50 stands for zero in the data rows.
Some points:
[46. 78. 38. 50. 47. 63. 49. 29. 56. 56. 72. 44. 73. 48. 44. 74. 47. 60. 60. 51. 57. 54. 36. 36. 34. 46. 54. 52. 34. 32. 30. 82. 55. 64. 43. 48. 51. 40. 55. 55. 59.]
[49. 59. 56. 37. 65. 63. 56. 47. 37. 64. 63. 42. 45. 38. 58. 42. 80. 32. 39. 69. 48. 56. 69. 33. 70. 64. 42. 80. 47. 69. 24. 33. 54. 39. 55. 51. 54. 77. 22. 48. 47.]
[34. 40. 74. 48. 42. 66. 25. 46. 61. 59. 58. 57. 53. 33. 46. 57. 35. 31. 58. 70. 49. 33. 63. 36. 48. 42. 37. 20. 26. 46. 74. 66. 52. 27. 49. 53. 39. 65. 49. 45. 35.]
[31. 32. 42. 38. 51. 57. 38. 59. 50. 60. 29. 57. 67. 50. 15. 26. 48. 32. 54. 23. 41. 75. 62. 43. 22. 48. 45. 53. 60. 42. 56. 56. 38. 56. 71. 86. 72. 57. 57. 52. 62.]
[38. 41. 44. 50. 37. 60. 43. 58. 43. 79. 51. 34. 69. 65. 49. 41. 72. 48. 37. 33. 53. 59. 75. 85. 55. 44. 52. 47. 56. 58. 56. 45. 51. 70. 27. 35. 52. 37. 28. 40. 48.]
[48. 48. 45. 53. 37. 53. 61. 47. 61. 52. 58. 37. 53. 50. 42. 42. 64. 69. 59. 41. 66. 25. 65. 57. 56. 50. 39. 60. 57. 52. 45. 33. 59. 37. 66. 71. 17. 69. 51. 59. 74.]
[26. 42. 55. 47. 72. 61. 53. 56. 61. 58. 50. 56. 38. 41. 38. 41. 34. 60. 75. 35. 59. 25. 61. 66. 70. 61. 59. 63. 29. 55. 47. 68. 31. 56. 38. 33. 43. 64. 81. 43. 67.]
[53. 68. 33. 27. 63. 40. 57. 54. 54. 53. 92. 78. 37. 59. 34. 45. 43. 40. 44. 50. 41. 47. 52. 77. 55. 54. 54. 39. 62. 26. 34. 60. 53. 51. 60. 52. 52. 78. 39. 42. 48.]
[42. 38. 44. 37. 39. 48. 21. 49. 42. 42. 56. 40. 36. 45. 74. 31. 49. 52. 37. 50. 50. 38. 33. 23. 64. 44. 41. 54. 54. 19. 42. 49. 49. 56. 59. 70. 60. 54. 49. 46. 55.]
[55. 56. 26. 56. 29. 43. 42. 66. 30. 54. 60. 25. 36. 45. 41. 59. 40. 37. 28. 76. 49. 39. 42. 82. 47. 68. 43. 48. 58. 55. 63. 68. 64. 40. 51. 58. 39. 53. 68. 55. 40.]
[43. 52. 66. 57. 15. 66. 35. 26. 62. 36. 55. 40. 40. 61. 54. 39. 42. 48. 61. 64. 42. 48. 68. 43. 75. 65. 56. 58. 39. 49. 60. 60. 66. 72. 46. 46. 58. 49. 51. 49. 48.]
[67. 34. 56. 28. 64. 58. 44. 47. 59. 49. 48. 48. 56. 53. 48. 92. 77. 44. 60. 49. 36. 53. 46. 62. 33. 68. 41. 58. 44. 24. 59. 30. 74. 51. 44. 54. 35. 52. 56. 33. 70.]
[43. 46. 35. 54. 71. 25. 33. 59. 35. 27. 48. 54. 34. 92. 68. 42. 46. 49. 46. 59. 54. 55. 61. 52. 53. 45. 68. 27. 47. 66. 63. 35. 62. 58. 61. 50. 28. 58. 68. 44. 60.]
[47. 90. 74. 59. 58. 47. 58. 64. 52. 33. 67. 42. 42. 60. 28. 61. 60. 49. 27. 30. 52. 65. 36. 38. 61. 50. 23. 47. 37. 59. 68. 50. 54. 47. 56. 57. 44. 29. 44. 71. 80.]
[45. 44. 42. 76. 56. 34. 65. 45. 48. 58. 51. 51. 26. 58. 38. 47. 47. 58. 43. 51. 25. 29. 46. 43. 39. 21. 39. 61. 50. 54. 33. 43. 68. 42. 32. 54. 67. 44. 61. 17. 45.]
[67. 75. 55. 62. 56. 50. 24. 54. 35. 33. 47. 64. 56. 43. 63. 45. 67. 48. 69. 51. 38. 41. 60. 62. 43. 51. 33. 65. 48. 26. 70. 39. 27. 34. 62. 44. 48. 47. 37. 57. 23.]
[59. 39. 24. 73. 17. 78. 79. 48. 42. 46. 66. 73. 31. 53. 58. 49. 51. 56. 66. 55. 42. 53. 66. 49. 34. 59. 39. 33. 64. 57. 53. 62. 23. 49. 55. 38. 48. 39. 24. 44. 72.]
[62. 66. 52. 53. 48. 57. 38. 39. 69. 19. 35. 66. 62. 47. 40. 50. 63. 60. 33. 53. 60. 32. 54. 64. 64. 36. 55. 72. 47. 59. 36. 49. 30. 62. 47. 59. 49. 37. 50. 15. 52.]
[56. 45. 61. 45. 37. 52. 60. 84. 52. 36. 56. 68. 52. 38. 52. 30. 65. 52. 61. 52. 58. 41. 19. 66. 37. 50. 38. 81. 63. 70. 49. 66. 60. 44. 48. 50. 50. 44. 71. 68. 45.]
[43. 66. 58. 67. 43. 33. 28. 50. 44. 56. 46. 62. 49. 45. 62. 58. 63. 85. 40. 35. 62. 66. 59. 59. 65. 61. 58. 37. 66. 40. 61. 60. 51. 34. 54. 55. 64. 42. 42. 30. 54.]
[83. 60. 49. 46. 52. 57. 46. 63. 41. 44. 22. 48. 39. 24. 49. 60. 53. 31. 56. 50. 34. 79. 57. 48. 55. 37. 38. 37. 40. 61. 26. 52. 43. 53. 40. 46. 41. 49. 68. 35. 35.]
[51. 44. 75. 62. 76. 66. 41. 68. 56. 52. 50. 42.  9. 55. 51. 47. 54. 58. 49. 44. 68. 52. 52. 46. 24. 52. 71. 57. 48. 42. 60. 58. 50. 87. 39. 61. 32. 52. 24. 53. 25.]
[45. 42. 41. 57. 70. 64. 74. 48. 65. 14. 57. 45. 58. 66. 60. 51. 36. 32. 56. 57. 62. 68. 70. 44. 58. 64. 66. 65. 55. 41. 40. 58. 64. 40. 58. 56. 64. 41. 51. 75. 30.]
[47. 53. 43. 46. 48. 25. 60. 54. 54. 63. 41. 57. 51. 46. 40. 63. 67. 66. 67. 75. 61. 35. 86. 29. 40. 27. 60. 41. 37. 56. 63. 33. 54. 37. 50. 55. 65. 44. 55. 77. 61.]
[23. 67. 60. 60. 45. 32. 70. 79. 69. 47. 34. 56. 55. 48. 67. 45. 46. 58. 29. 75. 34. 64. 54. 53. 24. 78. 52. 47. 28. 31. 21. 50. 36. 41. 34. 64. 51. 54. 48. 39. 66.]
[45. 42. 72. 49. 35. 43. 36. 44. 36. 50. 46. 48. 20. 56. 50. 65. 54. 44. 44. 48. 46. 57. 65. 58. 50. 33. 42. 70. 55. 47. 32. 68. 57. 35. 52. 47. 73. 27. 69. 58. 55.]
[43. 53. 60. 42. 74. 59. 63. 50. 65. 66. 26. 60. 43. 66. 61. 59. 52. 58. 75. 64. 45. 72. 37. 68. 61. 38. 32. 34. 56. 57. 62. 67. 54. 43. 69. 38. 59. 56. 47. 47. 40.]
[55. 60. 46. 56. 48. 37. 72. 50. 82. 55. 46. 23. 54. 35. 54. 30. 61. 47. 66. 32. 67. 45. 57. 37. 44. 70. 47. 36. 69. 33. 56. 42. 69. 41. 67. 23. 49. 37. 64. 18. 25.]
[39. 82. 25. 28. 47. 42. 35. 66. 49. 47. 55. 42. 55. 66. 42. 47. 59. 48. 65. 44. 35. 36. 47. 26. 37. 41. 80. 65. 45. 70. 65. 65. 46. 44. 57. 37. 56. 55. 39. 41. 36.]
[31. 83. 74. 44. 34. 61. 61. 44. 24. 68. 41. 53. 44. 70. 35. 62. 51. 36. 68. 57. 77. 55. 35. 54. 56. 54. 66. 43. 81. 50. 41. 23. 34. 49. 25. 60. 54. 62. 72. 50. 39.]
[46. 58. 54. 42. 51. 44. 71. 51. 66. 73. 61. 18. 44. 39. 86. 41. 23. 35. 50. 50. 47. 46. 34. 58. 51. 35. 48. 60. 44. 57. 72. 43. 24. 53. 60. 65. 74. 39. 41. 47. 54.]
[39. 49. 61. 66. 29. 67. 70. 49. 41. 36. 24. 52. 57. 48. 63. 39. 51. 45. 50. 32. 32. 51. 38. 45. 62. 28. 61. 41. 42. 52. 49. 47. 54. 44. 67. 59. 17. 81. 50. 53. 50.]
[75. 47. 51. 57. 27. 18. 39. 34. 75. 56. 46. 41. 54. 80. 48. 34. 69. 26. 72. 52. 40. 50. 37. 65. 50. 51. 54. 42. 36. 38. 39. 49. 31. 68. 42. 60. 39. 45. 55. 71. 55.]
[36. 34. 39. 34. 62. 30. 62. 54. 42. 45. 35. 62. 65. 44. 46. 72. 35. 58. 53. 62. 51. 36. 52. 70. 82. 48. 32. 55. 48. 39. 53. 42. 34. 69. 57. 71. 41. 28. 34. 56. 31.]
[67. 56. 75. 47. 52. 59. 66. 54. 42. 52. 52. 63. 69. 59. 49. 49. 35. 47. 54. 66. 47. 36. 70. 37. 46. 22. 64. 48. 67. 50. 39. 54. 76. 76. 70. 61. 41. 32. 41. 50. 51.]
[41. 56. 27. 31. 45. 71. 45. 55. 69. 48. 44. 65. 51. 37. 53. 38. 38. 46. 19. 47. 61. 54. 47. 39. 58. 26. 69. 40. 71. 23. 52. 43. 48. 39. 30. 32. 22. 35. 57. 64. 43.]
[65. 35. 45. 62. 63. 65. 40. 81. 53. 47. 69. 17. 58. 68. 53. 76. 35. 57. 57. 35. 35. 45. 59. 30. 60. 43. 42. 51. 67. 41. 38. 35. 13. 41. 41. 30. 50. 55. 64. 62. 59.]
[56. 51. 51. 35. 46. 65. 33. 48. 78. 55. 50. 41. 41. 36. 66. 53. 26. 75. 51. 51. 39. 67. 60. 84. 27. 33. 67. 58. 44. 67. 52. 30. 68. 48. 47. 49. 47. 56. 48. 69. 59.]
[38. 51. 44. 55. 29. 25. 67. 62. 29. 51. 45. 58. 62. 43. 38. 64. 23. 34. 53. 25. 40. 63. 50. 48. 62. 56. 48. 70. 19. 45. 65. 37. 72. 59. 38. 28. 40. 50. 33. 46. 44.]
[66. 61. 38. 21. 56. 49. 52. 26. 55. 59. 31. 42. 36. 48. 50. 55. 37. 56. 39. 48. 52. 42. 36. 35. 44. 66. 54. 35. 47. 77. 44. 55. 30. 50. 59. 55. 32. 40. 38. 49. 58.]
[65. 26. 65. 27. 23. 33. 52. 54. 59. 40. 41. 66. 44. 69. 52. 76. 32. 47. 39. 49. 78. 57. 42. 34. 38. 58. 46. 75. 61. 57. 62. 52. 42. 41. 58. 30. 54. 68. 40. 24. 60.]
[57. 48. 64. 69. 58. 34. 58. 28. 35. 70. 35. 62. 45. 33. 62. 70. 55. 49. 27. 26. 33. 24. 51. 53. 33. 69. 78. 56. 61. 39. 47. 61. 41. 53. 68. 37. 51. 59. 59. 83. 41.]
[49. 32. 47. 43. 43. 55. 46. 67. 30. 52. 71. 58. 80. 52. 81. 49. 63. 79. 65. 56. 51. 53. 25. 31. 41. 63. 59. 42. 40. 56. 48. 45. 49. 60. 35. 60. 55. 49. 62. 46. 35.]
[63. 44. 46. 66. 80. 62. 57. 23. 43. 56. 47. 60. 72. 67. 62. 34. 49. 19. 33. 59. 55. 41. 50. 55. 37. 48. 50. 65. 46. 48. 82. 54. 49. 24. 17. 59. 46. 42. 56. 37. 66.]
There is one direction along which these points spread out most. Take the direction at right angles to it along which they spread out most. Go by this last direction. For each point below, how far along it does it lie, from 0 to 99? The average is 50, and the first point in the table lies past the average. One standard deviation of the points above along it is 16.
[80. 45. 67. 30. 48. 58. 67. 42. 48. 45. 40. 41. 63. 73. 33. 37. 49. 88. 29. 43. 27. 45. 42. 55. 67. 51. 50. 35. 44. 42. 61. 61. 61. 35. 28. 45. 80. 72. 44. 59. 38.] 50
[56. 36. 31. 37. 48. 54. 72. 31. 40. 65. 66. 54. 30. 56. 52. 41. 61. 71. 37. 36. 70. 65. 54. 36. 50. 44. 22. 54. 24. 49. 54. 54. 43. 54. 52. 66. 37. 38. 75. 52. 19.] 56
[57. 65. 35. 56. 66. 56. 39. 37. 21. 48. 35. 33. 53. 40. 58. 37. 15. 70. 87. 42. 46. 50. 44. 47. 49. 59. 39. 59. 68. 43. 46. 54. 67. 46. 47. 65. 42. 46. 40. 41. 71.] 55
[75. 32. 60. 46. 59. 46. 47. 83. 36. 74. 44. 52. 46. 38. 39. 27. 61. 42. 47. 69. 55. 56. 48. 43. 75. 57. 72. 40. 45. 41. 46. 72. 57. 45. 58. 40. 42. 30. 49. 48. 79.] 48
[58. 46. 44. 65. 48. 64. 47. 49. 38. 40. 29. 27. 64. 50. 17. 39. 34. 59. 32. 78. 71. 48. 60. 55. 31. 62. 49. 49. 39. 48. 49. 35. 39. 55. 69. 42. 58. 61. 51. 55. 35.] 45
[38. 41. 50. 68. 54. 52. 17. 49. 60. 76. 44. 64. 65. 77. 50. 52. 40. 43. 48. 38. 64. 43. 31. 53. 51. 58. 34. 48. 37. 70.  5. 49. 63. 23. 65. 39. 43. 39. 33. 61. 34.] 49
[47. 58. 23. 71. 54. 58. 44. 58. 73. 64. 37. 68. 58. 47. 58. 72. 62. 44. 33. 53. 36. 47. 51. 33. 65. 63. 26. 51. 71. 70. 66. 56. 65. 87. 46. 56. 65. 71. 70. 57. 51.] 51
[49. 37. 43. 48. 50. 50. 48. 56. 59. 34. 38. 65. 24. 37. 37. 45. 54. 38. 61. 38. 47. 25. 33. 43. 53. 70. 45. 30. 57. 57. 49. 23. 63. 46. 18. 53. 77. 35. 23. 68. 52.] 53
[15. 34. 35. 34. 55. 63. 60. 32. 34. 19. 39. 20. 48. 44. 61. 67. 83. 45. 52. 51. 52. 45. 37. 61. 45. 43. 59. 34. 42. 50. 42. 68. 49. 50. 59. 34. 61. 44. 47. 48. 64.] 56
[35. 38. 54. 50. 51. 43. 45. 21. 55. 45. 75. 54. 51. 39. 33. 43. 49. 56. 57. 55. 14. 81. 48. 43. 63. 67. 78. 57. 61. 67. 58. 34. 35. 38. 58. 54. 39. 26. 63. 44. 40.] 53
[35. 40. 68. 45. 61.  5. 45. 31. 48. 37. 58. 37. 66. 36. 47. 41. 50. 55. 47. 61. 53. 63. 58. 44. 39. 42. 18. 46. 87. 63. 48. 72. 46. 59. 19. 35. 32. 67. 37. 63. 50.] 49
[53. 42. 33. 80. 57. 42. 49. 36. 55. 58. 54. 59. 42. 33. 31. 47. 57. 56. 55. 69. 64. 77.  9. 51. 59. 24. 57. 65. 45. 34. 54. 36. 51. 55. 55. 27. 62. 72. 39. 56. 61.] 52
[72. 56. 46. 45. 53. 39. 43. 43. 40. 39. 62. 64. 58. 31. 70. 46. 42. 34. 55. 25. 85. 60. 72. 56. 49. 51. 53. 31. 34. 63. 39. 49. 55. 57. 44. 53. 75. 65. 60. 58. 59.] 49
[60. 33. 60. 73. 51. 44. 54. 57. 57. 43. 75. 39. 63. 27. 40. 75. 53. 43. 45. 40. 57. 49. 40. 59. 55. 39. 73. 31. 51. 66. 49. 52. 49. 42. 52. 83. 56. 56. 37. 32. 38.] 50
[40. 52. 70. 40. 57. 59. 47. 43. 35. 46. 77. 58. 60. 42. 52. 32. 44. 50. 36. 51. 37. 37. 39. 51. 33. 52. 32. 28. 45. 52. 48. 15. 48. 75. 76. 14. 60. 39. 66. 43. 57.] 59
